Each path below is one point turned by a fixed rotation once a step. After each direction that follows a path, write how fast that rotation turns it, in deg/step (0 if it stays still).
Each turn is a multiple of 5 degrees from 10 to 175, or 0.
Each row of a path follows its step; steps can be skipped.
path 1
step 3: [ 0.84 -1.91 -2.64  2.33  0.00  0.18 -1.74 -3.20  3.29  1.72  0.42 -0.40
  1.22 -1.09  0.45  0.57 -0.59 -2.82 -1.05  0.26  2.07 -1.80 -3.06 -2.91
  2.38 -4.45  1.47 -1.05 -1.30 -4.09  0.39  0.98  1.17 -0.58  1.37 -1.71
 -2.87 -0.31  2.86 -0.63 -2.31  5.51 -1.78 -0.52  2.53  0.46 -3.12 -0.12
  6.58  4.14 -1.11  1.08 -2.06  1.68  1.30  2.49  0.28 -2.01  2.02  3.09
 -2.53 -3.76  1.93  0.90 -0.12  1.32 -1.34  0.71  0.38 -1.25  2.02  1.80
 -2.59 -2.73 -1.14  1.82  1.96  0.86 -0.22 -1.37]
step 10: [-3.15 -1.19 -3.39  0.45  1.15 -1.57  3.48 -0.08 -0.31  2.49  0.03  1.51
  2.11  3.99 -0.31 -0.49  1.44  2.85  1.00 -1.85  1.84 -1.66 -3.72 -0.36
  1.65  2.77  0.35  4.39  0.88 -2.47 -3.63 -1.63 -2.86 -1.29  2.63 -1.71
 -0.90 -1.83  0.38  0.04 -1.76 -0.42 -1.51  0.46 -2.41 -4.54  2.24 -1.34
 -0.55 -1.39  2.26  1.29  1.21  0.66 -1.64 -3.76  1.81  2.13  0.79  2.42
 -1.26 -1.78  1.45  0.53 -0.23 -3.61  3.33 -2.95 -0.58 -0.10  5.27 -0.36
  0.25 -2.10  0.12 -3.24 -2.46 -3.12 -2.99  0.83]
step 11: [ 2.75 -0.25  0.22  1.84 -0.70 -1.36 -2.27 -1.75 -0.22 -1.69 -1.71 -1.54
  0.32  1.36 -3.30 -1.74 -6.22 -1.49 -2.42 -1.09  0.87  3.17  4.86  1.22
 -5.26 -1.28  1.74 -1.26  3.01 -1.95 -1.41  3.09  2.19  3.23  1.86  0.05
 -0.77  1.88  1.20  0.87 -0.83 -1.15 -1.17  2.05  0.70 -3.46  0.34 -0.86
  3.09  0.36 -0.67  0.32  3.31 -1.66  1.09  3.07 -0.25  1.72 -3.76 -0.18
 -1.30 -2.70 -0.07 -1.01  2.92 -0.44 -3.93  0.61 -1.96 -0.28 -0.36  2.49
  1.93 -3.08  3.51  0.60  1.05  1.99 -1.17  0.93]
step 12: [ 1.11  0.83 -1.83 -1.18 -0.27 -2.77  1.49  2.10  0.72 -1.80  2.16  0.25
  1.05  1.96 -1.31 -0.47 -0.58  1.17  1.19 -1.41 -1.01  0.16 -0.12 -5.04
  1.12  3.64  4.08 -0.40 -2.26  0.88 -1.99  0.44  0.81  2.34 -1.31 -4.01
  0.35 -0.47 -0.16  1.45 -2.29  2.85  4.28  4.98 -0.93  2.24  1.74  3.17
 -4.77 -0.45 -0.95  1.27 -2.54  2.68  1.68  1.77  0.07  2.84  3.32  0.32
  0.63 -0.05 -4.72  3.81 -3.88 -2.10  0.45  0.39  0.63 -2.52 -0.18  0.27
  3.26  1.47 -3.02 -1.06 -0.69 -1.92  0.79 -0.65]
step 27: [-0.29  2.78  1.16 -0.76  0.16 -4.96  4.83  2.00 -1.33 -2.70 -0.55  1.46
  3.23  5.10 -0.04 -2.16  1.16  4.19  1.04  0.45 -1.89 -0.62  1.03 -1.43
  0.88  6.13 -2.71 -1.82 -0.31  0.55  0.10  0.78  0.83  1.07 -0.71  1.23
  0.39  0.04 -0.45  0.91 -0.86 -2.56  0.96  0.77 -0.92 -0.22  2.46  0.61
 -1.43 -2.32  3.46  0.83  0.70  0.33  0.56  2.09  0.39  3.55  1.43  4.09
 -1.91  2.28  2.05  0.16 -0.36  0.32  2.05 -1.63 -3.30 -6.68  1.49  1.56
  0.07  1.42  1.29  1.24  1.35  2.82 -0.74  0.82]
step 28: [ 1.33 -0.93  0.24 -1.49 -4.66 -1.33 -2.31 -2.27  5.00 -0.94  1.23 -0.84
 -0.53 -4.41  0.32 -4.45 -0.13 -2.52 -1.21  0.36 -0.59 -1.87  1.21 -0.27
 -1.16 -0.32  2.83 -2.13 -1.04 -0.63 -0.53 -1.89  1.11 -0.18  1.15 -0.92
  1.24  1.11  0.90  2.18 -3.19 -0.61 -3.81  2.35 -3.39 -3.56  2.05 -0.62
  0.13  4.26  1.20  0.99 -2.24  1.17 -3.02 -2.15  1.58 -1.46 -1.09 -0.15
 -3.33 -3.74 -2.03  0.53 -0.60 -0.59 -4.79  0.03 -0.93  1.40 -0.73 -1.43
 -1.80 -0.52  3.79 -3.75  1.62  3.72  2.44  0.90]
step 29: [ 2.53  1.75  0.54 -0.99 -0.53 -2.45  2.85  1.84 -1.12  0.83 -0.35  1.57
  1.49 -0.12 -2.69  2.75 -0.13  0.10  0.62 -2.47  3.57  1.03  1.20 -3.31
 -0.88 -2.46  2.82 -1.31  1.92 -1.11 -2.09 -2.12 -1.68 -5.06  2.68  0.89
  0.54 -1.74 -3.01 -1.38  0.43  1.99  0.46  3.52  0.54 -0.33  2.67 -4.33
  0.16 -0.30 -3.76  1.20 -2.11  1.66 -1.01  4.21  3.23  1.61  3.02  2.44
  0.82  0.00  2.15  1.12  0.17 -0.22  5.54 -0.30 -1.01 -2.38  0.49 -3.26
  3.12 -2.89 -3.66  0.41 -1.39 -2.51 -0.29 -0.34]
[ 0.06  0.51 -0.03  1.01  0.25  0.17 -0.96 -0.27  0.13  0.01 -1.18  0.45
 -0.10 -0.06  0.03 -0.17  0.20  0.36  0.87 -0.31 -0.64 -0.42 -0.32  0.24
 -1.11 -0.32 -0.22 -0.64 -0.84 -0.12 -0.54  0.43 -0.18 -0.90 -0.54  0.62
 -0.29 -0.10  1.35  0.97  0.05 -0.13 -0.22 -0.19  0.04  0.02 -0.58 -0.24
  0.40  0.16 -0.47 -0.14 -0.64  0.61 -0.40  0.21 -0.04  0.69 -1.05 -0.36
 -0.50  0.16 -0.70  0.68  0.08 -0.33 -0.11  0.32 -0.04  0.25  0.18 -0.41
  0.20  0.28 -0.34 -0.16  0.39  0.28 -0.64 -0.12]
170
[ 0.23  0.43  1.04  0.40  0.24  0.25  0.20  0.61 -0.09 -0.19 -0.22 -0.33
 -0.19 -0.79  0.53 -0.20 -0.94 -0.20 -0.10  0.36  0.04 -0.04  0.37  0.11
  0.17  0.20 -0.70 -0.25  0.59  0.24 -0.08 -0.04  0.43  0.82  0.29 -0.02
 -0.09  0.58 -0.67 -0.32  0.24 -0.75  0.35  0.67  0.27  0.66 -0.42 -0.71
 -0.19  0.65 -0.28 -0.49 -0.12  0.18  0.02  0.81  1.05  0.14 -0.59 -0.31
  0.22  0.44  0.04  0.39  0.66 -0.20  0.07  1.36 -0.08 -0.22  0.07 -0.83
  0.18 -1.12 -0.46 -0.92  0.00 -0.91 -0.15 -0.02]
145
[ 0.04  0.63 -0.07  0.26  0.11  0.47 -0.33 -0.17 -0.06 -0.26  0.90 -0.01
  0.40  0.20 -0.49 -0.98  0.37  0.27 -0.31  0.05  0.38 -0.69 -0.39 -0.17
 -0.17  0.95 -0.78 -0.50  0.45 -0.48  0.01 -1.16 -0.89 -0.11 -0.08  0.97
  0.86 -0.61 -0.80  0.95  0.07  0.50 -0.02  0.18  1.04 -0.39  0.03 -0.23
 -0.46  0.69  0.23 -0.48 -0.42  0.16  0.60 -0.55 -0.19  0.09 -0.82 -0.16
  0.09  0.45  0.40 -0.30  0.20  0.27 -0.17 -0.15  0.01  0.03 -0.10  0.32
 -0.56  0.02  0.80 -0.71 -0.80  0.24 -0.28  0.18]
80
[ 0.00  0.20 -0.01 -0.88  0.41 -0.10  0.92 -0.37  0.05  0.17 -0.41 -0.13
 -0.09 -0.55 -0.31 -0.33 -0.54  0.52  0.58 -0.23  0.23 -0.89 -0.70  0.29
 -0.04 -0.37 -0.25  0.15 -0.04 -0.26 -0.77  0.66 -0.22 -0.65  0.81 -0.47
  0.66 -0.29 -0.51  0.19  0.74  0.67 -0.26 -0.29  0.34  1.17 -0.06 -0.14
  0.10 -0.02  0.25  0.02  1.20  0.21  0.37  0.15  0.48  0.01  0.95 -0.71
 -0.48 -0.41 -0.67  0.16 -0.32 -0.31 -0.18  0.68 -0.41  0.77  0.28 -0.45
 -0.26 -0.10  0.45  0.00 -0.67  1.08  0.29  0.41]
115
[-0.69 -0.77  0.61 -0.14  0.74  0.41  0.18  0.14  0.28 -0.13 -1.19 -0.55
  0.07  0.41 -0.13  0.00  0.58 -0.10 -0.03 -0.14  0.02  0.76  0.51  0.25
  0.27 -0.74 -0.09 -0.50  0.46 -0.26 -0.30 -0.06 -1.00  0.66 -0.92  0.02
 -0.24 -0.96 -0.42 -0.12 -0.08  0.56  0.02  1.20  0.38  0.48  0.39 -0.06
 -0.18  0.24 -0.17 -0.18 -0.65 -0.44  0.30  0.57 -0.24 -0.03  0.63  0.07
  0.04 -0.13  0.23  0.42 -1.08 -0.06 -0.03  0.31  0.17 -0.56  0.69  0.23
 -0.61  0.54 -0.94 -0.29 -0.03  0.87 -0.59 -0.31]
125
[ 0.90  0.38 -0.57 -0.94 -0.73 -0.43  0.02  0.82  0.12 -0.18 -0.25 -0.25
 -0.28 -0.15 -0.44 -0.49  0.25  0.06 -0.18 -0.56  0.25 -0.20 -0.26  0.01
  0.50  0.40  0.22 -1.19 -0.64  0.49  0.53  0.49  0.87  0.42  0.36  0.78
 -1.02  0.15  0.18  0.55 -0.41  0.13  1.05  0.02  0.04  0.21  0.48 -0.04
  0.04 -0.56  0.16  0.80 -1.12  0.25 -0.23  0.35 -0.34 -0.55  0.46 -0.50
 -0.40 -0.13  0.53 -0.39  0.17 -0.22 -0.84  0.79  0.31 -0.20  0.14 -0.17
 -0.34 -0.01  0.08 -0.30 -0.77  0.59 -0.14 -0.29]
70
